128 stands for zero in the data rows.
Each row has a hidden score. How much does it go up from the first row of each pair to the second? 20 means little or no change, 40 a big rise and 0 a big fall. The score is a weighted sum of the row's numbers plus the product of two more (or one squared), each taken from its middle value.
[176 117 139  93  88 103 147 122 155 141]
[ 90  87 177 145 132 129 124  83 152 132] >> 18
[ 79  85 170 152 143 151 118  90 139 126]
[ 81  83 172 148 143 151 118  88 141 128] >> 20
[133 145 109 119 191 177 102 152  64 110]
[ 79  91 156 169 132 136 130  96 134 128] >> 10
[114  57 176 135 106 133 135 108 159 130]
[152 125 147  79  68 114 143 148 162 153] >> 18
[159 108 154  89  84 103 143 130 165 145]
[117 146 114 118 196 174  70 186  81  96] >> 27
[129 194  77 152 134 135 126 159 102  91]
[167 152 136  73 100 116 150 139 137 137] >> 10
[113 104 172  97  71 101 142 139 180 156]
[144 165  86 132 174 140  82 178  85 107] >> 25
[117 146  70 170 107 107 148 130 137 146]
[164 155 141  73 108 112 153 140 130 134] >> 8
[117  58 167 135 101 121 151 100 158 147]
[104 137  82 178 111 112 157 115 142 138] >> 35
[173 163 129  77 121 123 144 129 122 128]
[ 77  80 164 158 144 153 125  97 134 123] >> 20
[117 146 121 119 191 177  85 182  79  84]
[104 139  87 180 110 111 157 110 141 135] >> 30
[112 116 166  96  68  98 149 132 173 171]
[170 168 127  77 129 127 141 132 114 126] >> 22
[ 85  89 176 141 137 140 118  80 147 138]
[171 132 101 140 152 118 112 134  82 131] >> 30
[106 119  86 181 112 115 154 118 143 137]
[115 140  81 177 111 108 157 120 133 135] >> 25
[166 162  82 130 164 126 105 147  94 118]
[180 128 127 102  96  92 139 117 151 147] >> 16
[181 125 101 119 103  90 151 114 152 145]
[168 158 135  73 113 119 148 136 127 131] >> 27
[184 128 104 114  95 101 153 115 144 146]
[121 146 112 121 191 172  71 189  82  91] >> 31
[128 167 101 130 177 163  88 183  80  83]
[106  68 170 150 107 129 132  96 156 130] >> 17
[167 163 102 109 179 135 114 125  88 118]
[120 100 174  97  79 106 127 129 178 158] >> 18
[119 125  77 176 110 111 150 123 145 138]
[ 79  95 167 156 131 121 116  91 140 149] >> 16
[181 158 112  85 125 116 140 124 131 132]
[ 79  77 157 164 136 146 133 100 130 132] >> 25
[ 93 118  98 183 114 119 158 107 142 137]
[127 173 114 132 159 164 122 169  85  59] >> 9
[167 144 141  75  98 112 143 137 143 140]
[123 148 110 119 198 166  66 185  82 100] >> 28
[ 82  85 171 150 141 149 117  86 141 129]
[ 91 107 111 183 116 121 152 103 142 134] >> 27
[122 153 109 124 186 168  73 191  80  91]
[ 82  97 164 160 133 130 126  81 137 139] >> 14
[141 163  67 152 149 124  96 168 108 118]
[108  85 179 104  98 106 134 125 162 165] >> 24
[135 168  60 157 122 128 117 158 117 128]
[162 150 143  73  96 109 149 146 137 139] >> 16
[ 82 100 163 162 123 125 129  83 142 140]
[ 83  91 160 164 133 129 123  87 138 139] >> 19
[186 163  99 104 125 116 145 126 119 118]
[163  98 139 107  83  92 161 113 169 151] >> 16
[ 89  84 182 130 129 134 116  89 156 145]
[ 88  70 152 166 126 139 147  96 145 126] >> 19
[118 117 165  94  72  91 140 138 176 165]
[ 78  88 139 175 133 139 145  99 136 126] >> 25
[ 85 102 170 154 126 122 132  78 143 137]
[158 150  67 150 130 116 120 149 113 131] >> 20
[110  78 117 175 111 115 162 101 154 136]
[175 137  73 129 151 134 121 134 110 128] >> 23
[122 156 108 126 183 171  79 188  82  84]
[181 172 110  93 127 117 132 124 115 130] >> 15
[124 145 114 125 183 179  97 178  72  85]
[163 125 149  79  88 109 140 140 157 141] >> 12
[121 150 114 124 180 177  92 186  78  79]
[124  98  94 177 102 116 161 115 138 141] >> 15
[113 117 183 106  71 111 140 112 155 156]
[170 151 135  74 108 120 148 137 129 135] >> 17
[ 82  82 169 154 141 152 118  92 138 124]
[117 152  71 173 108 112 152 127 134 135] >> 35
[ 81  75 137 174 134 146 146 106 131 131]
[133 186  75 154 138 135 111 162  99  99] >> 22
[143 148 103 112 208 151  81 153  84 114]
[123 147 105 118 196 164  69 191  80 106] >> 26
[120 163 112 130 172 172  81 187  81  77]
[ 80  99 172 151 129 128 118  83 145 143] >> 14
[ 78  99 162 163 128 132 130  85 138 135]
[ 91  90 118 180 123 126 154 100 144 135] >> 21
[180 114 132 102  92  98 143 116 152 146]
[133  87 104 169 101 103 163 106 157 140] >> 16
[131 125 160  86  72  92 143 148 170 159]
[129 121 169  89  67 102 128 146 169 155] >> 26
[116 117 166  93  72  93 143 138 176 165]
[167 145 138  73 102 113 144 142 140 140] >> 22
[ 93  67 145 169 120 136 150 100 146 128]
[ 94  84 183 128 123 134 117  87 158 143] >> 21
[178 152  87 115 159 121 108 136 104 132]
[ 97 109  97 183 115 120 156 110 145 136] >> 27
[146 118 161  84  79 102 139 138 168 147]
[ 99  65 184 128 118 140 112 111 158 136] >> 28
[183 158  94 102 144 115 127 124 120 130]
[121 148 108 118 205 165  75 176  78 105] >> 28
[137 112  93 172 100 112 152 106 134 144]
[187 141  93 112 117 105 137 124 135 139] >> 15
[114 139 120 114 206 172  72 179  82  99]
[ 82 100 167 156 130 125 127  79 142 141] >> 15
[122 145 114 117 201 170  70 179  80 101]
[178 170 108  88 137 125 136 125 115 126] >> 14
[167 162 134  73 120 121 146 134 122 131]
[101  59 163 153 117 136 146  97 152 129] >> 18
[126 145 115 116 198 169  82 176  75  98]
[ 78  90 154 170 133 140 129  95 135 127] >> 14
[ 76  83 158 164 140 152 130  98 133 122]
[121 155 112 126 177 168  78 196  81  83] >> 27
[ 78  90 144 175 130 141 140  98 134 127]
[116  62 171 136  99 130 147  95 160 139] >> 19
[117 150 123 120 179 181  92 184  78  78]
[174 168 101  99 165 132 122 124 101 119] >> 14
[110 113 108 182 107 114 148 100 141 135]
[180 173 105  94 136 122 135 123 112 124] >> 19
[ 89  86 120 180 122 131 158 105 143 127]
[118 162 126 125 165 169 126 176  87  54] >> 19
[121 125 161  90  68  89 146 147 172 165]
[ 79  86 169 153 144 149 120  89 138 126] >> 21
[ 87  96 170 150 130 123 123  79 142 150]
[ 82  83 173 148 142 149 117  88 141 129] >> 18
[160  97 154 111  67  88 140 157 151 140]
[142 155  63 157 134 115 109 154 123 131] >> 1
[134 152 105 119 194 160  70 178  78 105]
[ 97  64 157 164 118 137 138 101 148 126] >> 12
[130 181 102 133 159 159 115 173  87  66]
[ 80  88 178 143 143 137 123  90 141 132] >> 17
[121 153 108 127 181 180  83 183  77  87]
[113 140  77 176 108 109 149 123 138 141] >> 23
[ 82  94 168 155 132 133 127  79 141 138]
[ 80  99 170 153 132 129 125  80 141 140] >> 20
[129 171  93 128 165 171  96 185  78  90]
[ 80  86 171 148 136 152 117  83 143 137] >> 15
[114 114 168  94  77  98 130 132 177 169]
[170 153 136  73 102 123 139 136 135 134] >> 22
[126 156 104 125 185 166  74 189  82  91]
[113  99 180 105  86 110 120 115 178 154] >> 14
[178 171 104  94 146 126 132 123 108 123]
[116 122 169  96  67  94 143 135 170 164] >> 18
[ 80 105 129 181 120 132 150  98 133 132]
[169 148 140  78 110 104 141 130 133 144] >> 12
[175 180 112  91 138 127 137 125 104 119]
[ 84  80 170 155 141 149 124  95 140 116] >> 15
[ 81  98 151 172 128 127 135  92 135 132]
[ 80  82 146 173 132 144 143 100 135 123] >> 19
[123 116 164  93  71  93 137 138 176 165]
[123 148 107 123 184 179  79 185  79  90] >> 30
[ 92  99 179 125 119 117 123  82 162 157]
[116 151  69 173 111 120 145 129 133 134] >> 35
[143 162  67 152 143 131 101 170 109 110]
[124 150 111 121 193 169  72 183  79  95] >> 28
[168 151 140  78 101 107 160 147 131 124]
[132 146 100 121 200 158  66 178  83 109] >> 28
[114 119 122 177  98  99 147  91 144 139]
[184 165 101 101 111 126 144 125 110 133] >> 23
[145 151  65 156 140 114 100 158 119 131]
[174 163 125  76 121 130 141 134 120 126] >> 23
[115  93 170  99  95 108 122 118 168 177]
[ 80  77 153 170 137 141 136 112 135 116] >> 15
[ 99  93 139 177 117 117 137  93 137 137]
[ 76  84 147 170 142 153 137 101 129 121] >> 22
